In the data rows, the value 50 means zero.
Some points:
56|52|78|59|56|30|66|42|28|33|27|45|40| 0|53|46|31|54|50|38|68|33|58|37|49|46|40|55|56|39|51|51|50|61|26|41|40|43|59|33|81|50|58
39|64|44|38|67|52|61|48|44|61|48|54|50|54|58|66|63|15|60|34|27|57|64|39|50|52|62|42|56|37|65|30|61|26|47|56|84|35|55|61|69|61|53
58|55|47|60|34|28|51|51|42|51|41|50|44|39|42|40|46|51|49|40|41|68|47|53|19|52|67|74|51|95|55|40|40|42|52|41|36|50|51|48|32|52|57
92|59|45|55|51|51|47|59|25|49|36|67|48|72|81|31|56|41|55|60|91|55|51|61|43|66|39|45|46|46|48|55|49|51|51|53|42|19|41|77|49|51|45
57|59|57|44|41|35|45|30|43|39|48|45|55|56|46|99|48|38|55|58|58|52|48|61|26|57|47|34|40|57|53|62|43|60|70|46|49|42|53|50|46|61|41
53|46|47|50|54|40|38|72|45|17|55|56|99|52|63|53|54|54|46|73|45|35|57|73|27|61|39|35|46|50|46|50|64|46|34|54|53|43|48|69|61|53|62
47| 3|55|39|75|25|32|52|54|46|40|19|43|44|55|36|44|55|57|51|26|59|51|62|42|74|48|57|57|43|39|48|35|59|49|64|50|40|62|51|57|64|55
58|48|48|43|52|49|35|64|51|21|32|54|62|63|33|41|52|26|63|46|36|27|48|56|52|48|54|58|48|26|43|33|53|29|75|34|25|72|49|43|23|39|55
51|71|35|49|37|68|67|57|56|67|65|49|44|29|51|48|26|32|63|45|46|45|49|45|58|54|43|27|65|46|49|46|45|47|43|57|52|61|58|52|53|65|68
47|47|59|49|54|27|38|38|81|51|58|55|37|35|41|10|73|23|48|64|53|61|36|56|60|46|29|51|66|43|36|69|51|55|68|63|47|65|46|72|38|56|39
26|43|72|60|26|45|32|46|45|41|75|52|50|55|61|64|58|49|53|34|38|30|34|68|70|58|52|48|39|67|41|49|57|20|51|44|59|48|79|69|27|52|86
48|52|47| 0|63|46|59|67|59|35|52|54|58|69|35|47|32|42|38|47|50|33|52|42|57|63|54|63|48|65|68|61|65|59|48|56|55|41|54|37|53|44|51
50|20|44|82|43|43|53|50|72|41|52|68|57|59|43|43|39|44|49|43|69|81|37|42|53|41|33|40|52|50|83|42|65|64|39|50|36|57|61|70|52|52|46
36|47|99|41|53|60|72|68|60|67|51|59|63|40|39|72|51|34|62|57|46|52|62|72|45|58|48|55|56|35|77|61|42|65|45|46|44|50| 1|68|22|53|43
30|48|48|47|40|63|52|38|72|56|62|52|45|44|61|48|44|87|67|27|39|50|26|67|49|31|53|40|48|52|54|36|70|60|57|52|35|23|34|60|56|58|44
87|44|37|43|39|63|42|31|53|59|48|37|83|40|40|68|60|45|62|48|53|36|28|62|99|72|61|49|70|70|57|59|52|73|58|64|47|59|67|62|52|54|58
51|33|47|55|23|42|22|74|55|75|47|39|60|66|43|32|44|64|47|57|42|42|49|52|50|57|65|16|48|39|57|51|35|66|26|46|59|44|52|41|53|59|46
52|65|23|58|53|42|52|38|50|52|40|49|64|50|43|53|42|68|41|51|67|61|61|70|62|30|61|44|70|76|48|60|47|32|53|69|66|49|25|37|58|48|49
49|66|66|50|47|48|53|67|42|68|28|53|60|55|56|51|62|68|51|52|56|34|35|41|33|79|49|79|56|44|46|55|73|47|50|54|45|46|35|56|46|46|60
44|52|63|50|42|31|50|18|56|41|54|53|66|68|61|46|16|35|49|64|76|45|64|22|53|55|44|54|53|56|42|54|53|49|50|60|54|45|35|52|29|55|60
83|61|71|57|50|63|35|38|60|45|33|57|41|66|54|64|53|55|41|62|25|70|48|51|60|51|50|62|42|51|68|46|36|54|36|53|51|36|58|25|39|39|45
42|51|37|58|54|56|63|31|49|61|50|52|80|65|46|19|51|51|67|44| 9|50|53|47|45|49|40|79|52|49|65|67|50|31|28|41|48|52|73|54|69|55|46
39|41|49|55|49|31|48|88|68|44|67|41|61|59|37|57|53|50|68|16|64|86|64|39|46|42|52|50|62|46|48|59|64|54|54|56|40|34|65|37|39|43|80
62|41|54|57|52|44|61|67|39|32|46|57|36|52|52|45|46|29|15|32|36|54|20|66|61|75|56|48|46|56|68|32|60|35|60|58|59|51|41|34|68|52|41
43|63|59|56|49|43|49|36|76|50|35|53|67|60|69|51|77|39|32|48|31|61|52|48|59|27|51|59|53|29|31|48|17|65|57|47|38|75|29|46|55|44|47
44|47|46|72|58|27|64|48|69|55|46|21|66|56|43|77|60|36|44|81|59|50|31|41|59|45|73|47|69|70|58|38|59|22|26|41|32|47|38|41|59|37|41
52|44|33|68|51|48|44|60|40|44|38|45|30|46|50|46|58|57|65|96|33|55|57|51|49|66|42|42|51|52|48|57|65|40|53|17|41|46|48|50|60|47|42
50|41|65|57|52|77|72|68|45|39|45|48|24|48|57|54|69|59|46|50|33|63|52|62|58|43|51|53|43|58|39|97|38|59|33|73|63|41|52|57|44|35|58
42|15|43|34|43|40|65|56|48|59|48|82|43|60|54|49|49|62|26|43|52|40|60|45|53|43|53|58|52|61|84|69|64|54|57|36|43|55|55|70|43|45|47
67|49|35|64|40|50|99|67|56|46|54|44|27|54|51|45|68|46|58|46|49|39|54|58|54|56|32|55|48|54|44|63|63|49|54|35|58|42|49|54|46|44|43
44|37|48|44|37|85|45|33|45|54|55|44|54|42|60|47|62|61|21|77|52|39|62|32|31|57|43|62|59|58|61|45|49|43|42|75|39|38|62|46|35|25|45
42|70|42|63|59|45|62|37|56|57|87|61|42|57|44|49|48|40|61|79|41|13|69|46|60|39|31|56|47|60|63|53|40|60|27|58|44|42|45|49|51|54|61
41| 8|33|44|61|62|54|32|35|75|35|35|61|54|74|53|51|41|62|45|54|55|68|55|57|41|49|40|36|34|57|42|46|41|89|69|45|47|34|38|60|43|49
46|47|36|48|45|70|52|39|42|35|61|63|38|62|46|30|32|39|39|65|48|60|57|45|35|44|65|35|73|40|53|44|58|59|53|28|47|66|53|49|44|71|71
57|58|55|44|45|44|52|45|53|41|29|71|64|42|49|46|44|75|49|36|50|45|65|46|56|57|60|44|45|59|14|47|29|40|37|49|30|62|50|69|61|60|59
27|52|64|37|59|63|37|35|61|38|49|51|50|51|66|42|48|46|65|55|57|70|20|22|39|56|50|33|52|65|55|65|32|38|56| 5|58|32|50|41|56|42|60
68|57|99|52|53|41|70|48|30|61|61|24|59|70|44|27|59|60|38|51|50|59|58|43|53|38|67|44|58|45|52|53|44|50|67|54|45|47|52|53|58|54|64
59|45|45|42|26|55|41|37|46|49|57|47|39|52|99|58|60|41|84|33|56|62|52|53|38|61|63|60|68|47|53|39|58|62|27|54|56|63|53|55|42|49|44
36|54|62|30|51|43|60|48|19|65|65|47|40|67|49|44|39|59|49|65|57|55|41|59|48|30|60|39|47|58|38|55|38|58|62|53|44|74|70|89|75|40|57
44|59|58|54|41|68|45|42|63|41|44|47|59|59|47|46|57|69|21|41|56|35|58|69|46|46|23|16|46|45|57|24|62|60|38|49|56|58|50|50|78|38|48
44|41|52|66|61|74|54|50|59|46|29|43|58|27|44|62|21|48|50|63|58|44|70|45|46|48|54|66|44|45|54|53|61|62|88|35|69|39|76|60|45|37|65
38|71|53|43|33|45|40|56|30|59|65|50|63|19|49|37|62|66|40|65|37|86|61|48|67|44|46|55|37|42|65|25|54|42|43|48|67|54|53|44| 6|52|52
46|53|40|53|46|46|45|54|52|41|72|75|54|48|48|48|36|31|54|32|48|58|50|64|48|61|53|55|56|34|46|54|32|58|37|50|42|62|47|40|67| 0|38
64|64|45|46|59|63|65|41|49|44|63|15|52|52|56|44|44|33|49|44|53|62|52|93|14|29|37|52|37|61|53|47|60|43|50|45|43|67|41|57|57|55|69
44|48|31|57|26|57| 9|66|28|41|38|31|45|32|41|70|42|43|53|49|30|29|38|32|32|12|23|58|55|49|50|69|45|54|51|70|55|50|39|72|46|43|40
51|47|26|56|45|73|58|56|48|49|37|43|62|53|34|60|43|45|32|46|54|57|67|54|67|52|61|55|56|28|31|56|54|65|57|33|47|51|53|50|34|64|51
53| 9|59|60|65|74|72|46|36|45|48|67|67|33|46|49|65|61|72|37|48|40|50|24|45|55|51|36|58|71|45|30|27|47|39|48|71|77|31|45|39|46|51
40|64|59|54|26|48|54|20|17|27|49|48|55|68|24|36|50|54|66|29|63|48|53|37|57|66|44|50|29|40|69|61|53|42|67|57|62|68|55|54|46|49| 6
47|58|54|46|62|53|60|65|54|47|65|62|65|37|58|47| 8|62|81|81|39|76|38|62|68|58|50|68|47|55|19|50|52|51|60|59|61|48|63|46|58|54| 7
55|66|44|55|92|38|43|47|60|48|53|60|32|31|68|58|62|41|42|35|46|31|78|43|56|62|47|26|56|48|49|47|42|31|53|50|18|51|82|69|30|55|32
63|61|50|70|41|12|47|46|66|64|45|50|52|48|58|48|50|48|60|37|34|28|59|55|32|47|47|54|52|59|55|71|50|59|79|42|99|68|46|29|62|42|65
44|79|34|56|99|59|45|64|50|51|35|38|53|62|58|42|48|80|56|45|55|38| 0|41|42|50|37|44|48|48|70|48|46|66|54|47|60|73|46|53|20|51|50
71|43|59|35|69|40|41|27|31|80|42|41|45|36|20|53|39|37|59|49|55|64|35|64|48|44|34|27|52|25|55|56|61|52|14|37|67|47|65|46|39|41|52
42|65|51|54|48|65|56|55|53|34|50| 0|42|63|43|32|37|52|59|39|57|42|57|45|73|54|52|40|53|39|31|41|51|30|48|61|43|24|31|56|35|18|62
54|64|39|26|31|64|55|59|48|43|60|53|58|40|57|58|61|33|41|52|46|63|47|45|31|51|34|37|52|52|33|52|49|69|61|50|47|45|54|16|50|68|45
42|53|53|43|47|52|42|61|70|22|42|30|22|58|53|68|52|62|48|65|75|59|72|43|56|61|82|49|34|44|50|54|67|50|22|48|80|99|53|58|53|49|46
43|46|64|64|62|79|38|52|47|77|53|69|37|59|43|51|32|49|41|48|62|39|52|87|44|62|45|56|59|77|43|55|36|23|55|55|50|71|56|21|44|61|48
49|31|55|42|57|40|40|37|21|48|62|59|25|36|58|49|63|44|29|67|34|48|34|43|71|48|40|40|65|55|25|51|91|58|58|45|49|60|21|34|51|42|67
28|44|33|49|62|37|72|37|65|54|45|38|55|57|49|60|49|65|26|44|60|54|61|67|41|69|41|54|60|54|28|41|40|78|49|54|59|46|67|48|27|52|44
65|59|56|49|36|63|54|52|53|50|65|41|56|43|48|48|60|60|51|29|60|40|55|55|58|48|37|55|49|51|46|48|59|69|51| 5|33|47|56|29|49|56|45
57|60|56|53|65|73|13|52|44|39|53|49|51|45|49|38|66|51|47|44|44|67|74|42|62|54|58|46|51|63|74|87|40|50|56|54|31|47|52|32|72|63|59
38|53|53|33|58|51|46|47|61|49|30|65|55|61|39|38|84|49|60|39|82|44|48|46|44|29|33|63|66|51|29|53|79|36|34|74|74|40|66|31|46|61|47
47|44|41|45|55|48|48|45|62|78|49|56|59|31|45|50|67|37|52|54|68|57|41|48|56|48|49|52| 0|61|38|52|54|44|44|45|37|50|50|46|53|41|64
40|67|48|60|26|60|45|65|58|68|23|74|43|33|34|51|64|55|61|68|73|63|49|66|49|51|55|55|74|34|67|30|49|32|71|59|50|50|60|67|70|48|61
57|46|41| 0|35|31|51|48|60|52|44|53|32|42|41|56|54|81|68|56|50|43|58|63|49|39|42|47|63|50|58|43|27|23|52|36|36|52|43|44|49|41|46
59|47|41|59|56|47|37|83|41|84|89|61|65|43|56|61|42|57|33|40|67|50|51|25|39|57|51|38|50|33|33|75|49|26|51|55|49|63|39|40|50|53|37
31|50|45|59|39|52|68|20|59|41|54|55|44|46|49|67|47|65|35|51|50|46| 8|52|34|69|63|56|51| 0|47|82|40|26|48|57|38|41|56|39|58|66|62
48|60|48|50|43|44|61|54|60|46|64|54|48|39|28|41|71|60|60|64|37|47|51|21|36|87|58|30|39|49|49|27|46|75|75|70|60|45|41|55|65|49|57
79|39|56|52|50|58|61|53|55|39|67|47|40|48|28|56|52|44|53|51|57|51|33|34|18|29|61|47|50|64|48|27|44|50|56|85|34|54|72|50|43|46|39
Along one direction, these points spread out more than along any other. How many in every 100 of the points above lie lower along it than each point below? Answers are rounded to whole numbers. More than half of the points above lie lower than the first one.
71|51| 6|51|49|33|71|39|39|46|51|50|44|53|45|50|59|68|37|48|37|74|55|40|54|52|41|51|41|48|50|59|36|40|48|52|57|47|41|55|45|49|64 57
47|57|44|55|62|38|40|52|36|48|63|54|29|57|37|68|48|52|42|29|43|50|52|57|55|59|56|49|44|41|63|41|27|54|41|51|55|32|38|66|48|63|44 54
57|50|57|53|53|40|56|66|35|35|55|68|66|49|70|60|49|55|30|52|56|49|36|40|68| 9|54|55|58|46|43|37|31|49|61|24|75|26|63|54|47|47|32 52
52|45|47|56|69|53|21|45|60|28|65|66|27|50|38|58|50|62|69|46|70|56|55|47|63|45|41|61|47|60|53|48|39|56|58|44|54|35|17|52|69|59|64 57
62|47|58|66|47|37|42|34|59|44|49|66|41|51|56|38|13|64|52|51|31|45|67|60|49|47|53|40|35|40|51|38|76|47|49|72|50|38|35|31|26|57|43 43
47|50|35|50|56|52|45|46|48|42|58|60|49|28|49|17|65|35|50|55|58|19|46|73|36|26|99|50|40|41|52|59|50|66|43|50|58|30|50|46|43|53|38 55
42|34|57|56|42|51|51|59|59|46|65|13|50|40|55|48|61|50|46|46|54|42|58|48|54|42|45|52|50|56|55|59|56|29|57|36|46|55|46|50|62|75| 0 54
 4|63|40|60|57|35|54|57| 3|52|37|50|53|65|53|63|56|49|69|48|52|51|52|52|59|45|57|62|53|58|55|44|65|84|46|61|10|64|53|24|53|55|49 39
19|51|56|49|45|56|49|60|47|41|16|64|42|52|35|50|45|19|35|45|35|62|51|49|53|50|37|39|39|73|29|45|38|53|33|54|57|35|45|63|59|67|42 54
69|69|59|41|54|60|52|51|72|68|30|57|50|50|61|62|24|55|43|37|20|58|46|21|49|32|67|45|46|57|44|60|92|47|50|59|35|62|44|68|55|48|48 43
33|66|54|51|48|42|34|50|61|83|45|33|35|51|65|40|45|42|28|45|58|41|54|40|49|64|50|49|55|69|54|39|46|65|64|40|52|32|62|53|53|26|35 43
62|45|43|46|58|62|26|37|47|61|73|41|51|50|32|53|47|45|30|36|54|52|49|43|42|60|53|99|53|41|36|20|51|55|39|34|61|52|30|76|71|61|52 46
53|47|39|48|20|47|61|70|54|62|32|39|38|61|66|31|29|29|55|54|63|33|32|35|66|45|46|57|41|50|55|46|16|51|37|51|48|57|40|42|47|75|58 51
63|40|57|60|49|58|46|46|49|73|48|63|32|97|28|68|62|58|75|56|39|36|59|41|42|41|56|45|49|43|17|39|59|58|46|32|50|39|61|44|53|48|39 42
55|41|61|50|57|45|51|67|59|42|63|51|38|60|73|59|50|59|46|73|53|39|51|48|64|34|29|72|32|26|66|30|39|46|59|69|49|61|69|31|66|61|69 54
